In the data rows, 500 means zero.
What is the hidden score of each row? Scores go from 0 to 30, and 15 is about the middle. The score is a weighted sum of the row's numbers plus the product of two more (or one squared), each taken from its middle value.
array([453, 465, 398, 413, 438, 366, 338, 288, 296, 307, 355, 399, 424, 448, 473, 498]): 16
array([502, 496, 433, 496, 492, 493, 587, 548, 617, 607, 718, 761, 717, 696, 635, 502]): 16
array([517, 492, 464, 444, 470, 426, 384, 382, 368, 357, 345, 346, 339, 360, 389, 448]): 20
array([355, 353, 409, 393, 416, 480, 512, 585, 600, 629, 618, 598, 628, 596, 569, 476]): 10
array([617, 643, 538, 543, 624, 595, 636, 602, 638, 633, 699, 717, 672, 615, 548, 563]): 14
array([394, 414, 424, 389, 468, 488, 512, 570, 593, 637, 648, 671, 698, 655, 587, 538]): 13
array([457, 482, 582, 504, 489, 512, 475, 582, 588, 635, 592, 595, 649, 668, 667, 598]): 14
array([660, 618, 553, 521, 527, 540, 621, 633, 678, 649, 659, 631, 561, 519, 498, 543]): 16
array([618, 628, 573, 641, 630, 616, 687, 601, 621, 593, 669, 691, 643, 652, 643, 595]): 11
array([480, 456, 543, 469, 445, 466, 437, 555, 581, 607, 582, 592, 664, 708, 713, 616]): 17
array([478, 473, 591, 562, 468, 530, 531, 600, 600, 605, 577, 574, 610, 674, 698, 601]): 9
array([499, 506, 479, 588, 616, 641, 717, 627, 648, 596, 657, 671, 624, 637, 609, 536]): 16
array([567, 609, 628, 681, 687, 700, 698, 618, 586, 560, 577, 582, 586, 622, 647, 639]): 6
array([424, 347, 390, 348, 280, 358, 386, 483, 505, 527, 459, 426, 431, 408, 415, 412]): 18
array([438, 414, 282, 302, 324, 242, 278, 259, 323, 347, 435, 502, 480, 478, 437, 412]): 24
array([524, 549, 506, 562, 650, 645, 663, 616, 628, 612, 662, 690, 667, 656, 599, 574]): 18
array([580, 593, 607, 498, 554, 505, 390, 448, 409, 421, 340, 324, 383, 368, 413, 531]): 17
array([346, 339, 411, 378, 421, 505, 504, 600, 593, 633, 590, 579, 596, 556, 513, 472]): 10
array([556, 622, 667, 645, 700, 677, 612, 591, 550, 556, 562, 581, 642, 667, 673, 698]): 8
array([515, 503, 455, 462, 468, 427, 393, 366, 355, 350, 339, 350, 346, 355, 385, 443]): 17
array([482, 547, 646, 573, 665, 666, 546, 590, 539, 566, 505, 518, 642, 637, 667, 709]): 14
array([649, 642, 731, 780, 684, 667, 643, 533, 502, 450, 436, 448, 457, 554, 639, 573]): 20
array([534, 499, 642, 580, 487, 560, 578, 637, 611, 611, 522, 470, 486, 513, 534, 501]): 22
array([415, 417, 499, 467, 477, 550, 562, 645, 628, 634, 563, 518, 515, 485, 470, 483]): 9
array([585, 634, 621, 650, 717, 695, 673, 616, 594, 587, 614, 630, 630, 627, 607, 618]): 11
array([429, 421, 379, 386, 420, 351, 308, 294, 306, 318, 363, 422, 456, 499, 516, 521]): 20
array([381, 324, 446, 459, 365, 358, 321, 351, 365, 390, 392, 449, 517, 630, 656, 486]): 28
array([544, 547, 632, 685, 621, 659, 667, 599, 582, 541, 538, 547, 564, 651, 714, 658]): 8
array([254, 285, 421, 370, 474, 519, 367, 466, 430, 478, 399, 432, 580, 577, 520, 484]): 28
array([431, 422, 391, 410, 381, 346, 328, 301, 314, 326, 368, 412, 420, 461, 477, 466]): 14
array([296, 301, 296, 390, 448, 434, 413, 343, 338, 327, 376, 429, 460, 489, 467, 395]): 26
array([458, 364, 418, 361, 252, 328, 386, 501, 565, 566, 510, 464, 464, 453, 475, 423]): 25
array([469, 478, 402, 480, 566, 489, 465, 342, 322, 284, 325, 372, 354, 380, 401, 454]): 26
array([550, 552, 445, 505, 561, 533, 632, 580, 632, 616, 717, 750, 689, 676, 613, 563]): 16
array([504, 509, 426, 523, 536, 560, 680, 612, 656, 626, 716, 719, 635, 601, 537, 468]): 10
array([391, 406, 389, 418, 430, 400, 351, 334, 316, 327, 354, 391, 430, 459, 485, 499]): 12
array([480, 516, 431, 440, 469, 377, 315, 261, 267, 285, 352, 419, 446, 466, 459, 478]): 17
array([487, 509, 474, 423, 474, 449, 357, 381, 350, 377, 345, 347, 379, 350, 359, 462]): 11
array([558, 526, 589, 521, 471, 520, 529, 627, 650, 655, 620, 577, 582, 557, 548, 521]): 20
array([536, 465, 396, 404, 386, 400, 464, 463, 485, 455, 437, 387, 305, 271, 270, 337]): 22
array([433, 387, 468, 379, 355, 429, 460, 594, 572, 608, 527, 466, 463, 420, 398, 428]): 22
array([522, 517, 484, 565, 622, 622, 696, 618, 640, 609, 669, 685, 651, 653, 610, 532]): 20
array([424, 414, 469, 414, 393, 368, 284, 358, 338, 395, 363, 398, 487, 521, 548, 570]): 15
array([510, 547, 620, 688, 652, 682, 684, 613, 563, 538, 541, 549, 562, 623, 708, 660]): 1
array([594, 620, 582, 604, 645, 637, 661, 624, 637, 618, 655, 655, 627, 606, 583, 575]): 10
array([578, 557, 475, 523, 502, 431, 437, 347, 348, 307, 340, 359, 323, 348, 383, 422]): 21
array([601, 571, 479, 514, 515, 466, 493, 400, 396, 347, 367, 357, 277, 282, 320, 409]): 19
array([551, 544, 601, 507, 460, 516, 496, 617, 645, 656, 590, 538, 569, 544, 550, 503]): 19
array([555, 567, 658, 712, 696, 685, 664, 586, 570, 537, 542, 574, 612, 676, 702, 598]): 21
array([460, 443, 499, 437, 461, 546, 533, 629, 600, 611, 521, 446, 445, 397, 380, 468]): 6
array([523, 454, 416, 404, 415, 444, 475, 497, 502, 476, 431, 377, 315, 277, 285, 378]): 19
array([410, 416, 399, 420, 425, 379, 332, 309, 307, 325, 355, 403, 462, 509, 530, 534]): 18
array([266, 275, 457, 483, 484, 559, 471, 527, 485, 502, 422, 420, 534, 580, 569, 458]): 17
array([348, 388, 506, 389, 437, 431, 293, 434, 442, 526, 491, 547, 701, 723, 683, 594]): 16
array([653, 661, 649, 724, 631, 646, 716, 602, 576, 510, 503, 456, 366, 395, 457, 481]): 10
array([495, 506, 593, 673, 621, 643, 667, 603, 563, 539, 534, 542, 576, 654, 741, 669]): 8
array([428, 451, 484, 433, 497, 530, 512, 594, 599, 648, 623, 623, 670, 639, 610, 601]): 7
array([590, 597, 575, 588, 570, 572, 634, 621, 651, 637, 675, 670, 624, 600, 569, 518]): 15
array([438, 415, 356, 369, 373, 321, 296, 290, 314, 335, 373, 436, 453, 478, 486, 477]): 21
array([591, 605, 531, 561, 592, 587, 657, 615, 648, 632, 700, 710, 647, 609, 551, 514]): 12
array([409, 438, 434, 424, 421, 371, 307, 303, 292, 325, 358, 413, 464, 509, 499, 484]): 13
array([629, 663, 746, 769, 671, 646, 595, 508, 462, 426, 407, 410, 443, 506, 590, 564]): 13
array([431, 396, 255, 290, 316, 266, 334, 308, 363, 370, 448, 488, 415, 387, 334, 338]): 21
array([551, 630, 650, 659, 714, 688, 641, 586, 567, 576, 604, 632, 669, 674, 643, 626]): 10
array([531, 587, 652, 602, 624, 569, 410, 411, 359, 381, 333, 342, 434, 472, 511, 584]): 11
array([585, 630, 579, 560, 629, 598, 591, 582, 597, 616, 657, 689, 704, 677, 637, 650]): 13
array([424, 409, 501, 351, 309, 371, 314, 483, 467, 554, 463, 412, 474, 432, 437, 491]): 21
array([475, 425, 436, 402, 390, 430, 481, 531, 539, 517, 451, 398, 348, 315, 313, 369]): 20
array([555, 539, 459, 465, 493, 437, 427, 380, 377, 358, 364, 366, 319, 285, 276, 371]): 22
array([546, 547, 459, 476, 502, 424, 392, 327, 323, 311, 339, 365, 352, 356, 376, 439]): 19
array([587, 593, 539, 581, 568, 574, 654, 619, 656, 636, 697, 689, 629, 592, 543, 498]): 12
array([513, 461, 621, 557, 445, 530, 549, 606, 598, 594, 490, 431, 458, 493, 547, 518]): 21
array([546, 565, 461, 514, 570, 562, 642, 587, 635, 621, 717, 743, 685, 655, 595, 554]): 11
array([586, 615, 603, 610, 593, 564, 507, 456, 404, 388, 368, 342, 323, 317, 352, 456]): 11
array([425, 389, 291, 318, 271, 228, 287, 285, 354, 370, 455, 500, 471, 478, 448, 403]): 19
array([376, 374, 522, 494, 388, 509, 520, 575, 547, 543, 451, 403, 427, 483, 541, 454]): 10
array([590, 603, 533, 581, 600, 599, 669, 614, 639, 620, 688, 701, 648, 629, 598, 557]): 10
array([446, 464, 428, 461, 476, 393, 355, 289, 280, 295, 343, 410, 463, 520, 557, 570]): 21
array([571, 561, 470, 474, 507, 434, 400, 349, 346, 326, 345, 357, 329, 337, 350, 448]): 18
array([328, 355, 458, 390, 384, 387, 260, 376, 375, 455, 435, 481, 615, 656, 631, 537]): 13
array([430, 422, 501, 436, 441, 526, 509, 631, 618, 647, 571, 518, 548, 495, 483, 481]): 10
array([399, 401, 475, 397, 375, 371, 307, 389, 368, 427, 378, 382, 482, 510, 553, 556]): 11
array([456, 476, 593, 661, 617, 628, 556, 495, 424, 401, 353, 366, 430, 523, 627, 606]): 11
array([485, 530, 645, 658, 618, 646, 604, 597, 548, 539, 488, 495, 553, 624, 696, 683]): 4
array([615, 645, 574, 571, 644, 617, 631, 593, 615, 612, 672, 702, 680, 662, 615, 611]): 13
array([629, 674, 629, 663, 729, 704, 700, 616, 603, 578, 613, 625, 609, 598, 580, 605]): 13
array([475, 526, 617, 631, 642, 650, 621, 593, 568, 569, 553, 570, 626, 675, 704, 669]): 9
array([367, 351, 482, 519, 464, 481, 417, 418, 385, 378, 349, 377, 458, 574, 629, 540]): 16
array([453, 482, 430, 436, 451, 378, 301, 279, 276, 311, 352, 412, 453, 479, 474, 487]): 15
array([620, 644, 673, 682, 652, 648, 667, 626, 632, 595, 599, 588, 577, 574, 564, 497]): 17
array([345, 304, 433, 520, 452, 495, 536, 517, 529, 528, 570, 623, 673, 758, 763, 564]): 20
array([551, 544, 461, 489, 502, 437, 421, 350, 343, 314, 338, 361, 329, 341, 372, 447]): 18
array([433, 428, 542, 483, 552, 536, 398, 438, 389, 405, 333, 337, 451, 508, 566, 585]): 18
array([573, 549, 602, 572, 519, 557, 587, 643, 649, 649, 600, 566, 545, 534, 546, 511]): 22
array([509, 511, 553, 460, 495, 548, 539, 648, 632, 649, 573, 508, 508, 437, 428, 529]): 8
array([583, 598, 523, 559, 584, 482, 439, 336, 313, 285, 328, 365, 355, 394, 424, 497]): 19
array([582, 541, 585, 567, 506, 505, 471, 457, 432, 405, 349, 328, 327, 357, 430, 466]): 22
array([597, 626, 588, 625, 632, 608, 640, 580, 601, 588, 664, 695, 669, 690, 674, 640]): 9
array([531, 548, 468, 462, 544, 533, 580, 576, 618, 630, 694, 725, 713, 677, 612, 598]): 15
array([545, 572, 587, 574, 540, 511, 444, 428, 381, 369, 333, 332, 348, 383, 413, 492]): 10
array([629, 631, 605, 568, 593, 559, 501, 464, 443, 412, 373, 345, 318, 298, 340, 477]): 16
array([650, 663, 689, 712, 660, 655, 677, 609, 595, 541, 513, 477, 441, 470, 526, 554]): 12
array([420, 377, 348, 387, 382, 448, 553, 574, 584, 557, 535, 464, 384, 327, 324, 367]): 10
array([539, 538, 471, 460, 498, 410, 364, 334, 326, 330, 341, 362, 363, 361, 364, 445]): 21
array([667, 672, 617, 615, 613, 585, 548, 490, 475, 429, 398, 353, 315, 309, 348, 473]): 12
array([434, 426, 270, 305, 345, 254, 291, 249, 304, 328, 436, 507, 474, 458, 406, 405]): 22
array([452, 432, 561, 473, 436, 488, 430, 541, 565, 610, 554, 564, 663, 690, 697, 615]): 15
array([416, 429, 405, 444, 498, 530, 580, 608, 632, 630, 676, 676, 662, 629, 563, 499]): 10
array([528, 536, 434, 470, 496, 385, 348, 257, 263, 267, 348, 416, 417, 445, 450, 477]): 21
array([532, 499, 622, 593, 501, 568, 557, 645, 610, 614, 515, 468, 496, 497, 519, 471]): 20
